0: array([8, 6, 4, 6, 5, 3, 6, 7, 5, 3, 7, 6, 3, 3, 5])
1: array([3, 4, 3, 6, 3, 5, 6, 6, 5, 4, 5, 3, 2, 7, 8])
2: array([7, 2, 1, 6, 5, 5, 3, 7, 6, 3, 7, 1, 4, 9, 5])
3: array([6, 5, 4, 5, 4, 3, 5, 4, 3, 6, 3, 4, 3, 6, 6])
4: array([4, 5, 6, 5, 4, 4, 6, 4, 1, 7, 5, 4, 4, 4, 4])
5: array([9, 5, 2, 4, 7, 2, 6, 5, 3, 2, 6, 3, 3, 7, 3])
6: array([7, 2, 6, 4, 6, 5, 4, 6, 6, 3, 5, 4, 4, 2, 7])
7: array([7, 7, 6, 6, 3, 3, 4, 6, 5, 5, 4, 8, 3, 2, 4])
8: array([4, 2, 6, 4, 5, 6, 2, 4, 6, 6, 3, 4, 6, 2, 4])
9: array([5, 2, 5, 4, 5, 5, 1, 4, 7, 6, 4, 4, 7, 3, 3])

array([4, 4, 1, 5, 8, 3, 7, 3, 2, 4, 9, 3, 6, 7, 4]) 5 4
array([8, 6, 5, 5, 5, 3, 6, 7, 4, 2, 6, 5, 2, 3, 5]) 0 7
array([2, 4, 6, 2, 4, 5, 4, 5, 4, 3, 2, 6, 7, 6, 6]) 8 3
array([0, 5, 6, 2, 1, 8, 4, 1, 6, 6, 0, 3, 5, 3, 4]) 8 9
array([7, 1, 7, 4, 5, 4, 4, 6, 6, 5, 5, 4, 4, 2, 7]) 6 8
array([3, 3, 5, 5, 5, 4, 8, 3, 3, 6, 7, 5, 6, 0, 6]) 4 6
array([5, 5, 2, 4, 3, 4, 5, 5, 5, 5, 5, 5, 6, 4, 3]) 3 4
array([3, 3, 4, 5, 5, 4, 8, 3, 4, 7, 6, 6, 5, 1, 6]) 4 3
array([2, 4, 6, 4, 3, 5, 5, 5, 2, 7, 3, 4, 7, 5, 6]) 4 3
array([4, 2, 7, 4, 9, 5, 3, 1, 3, 6, 4, 3, 4, 4, 5]) 8 4
array([5, 5, 7, 2, 5, 5, 4, 7, 2, 5, 3, 2, 5, 5, 2]) 4 3
array([3, 5, 4, 5, 3, 5, 4, 5, 6, 3, 5, 5, 5, 5, 5]) 1 3
array([4, 5, 3, 5, 4, 5, 5, 4, 6, 4, 4, 6, 5, 4, 4]) 3 8
array([4, 3, 4, 2, 4, 3, 7, 5, 4, 5, 2, 7, 8, 4, 6]) 3 4
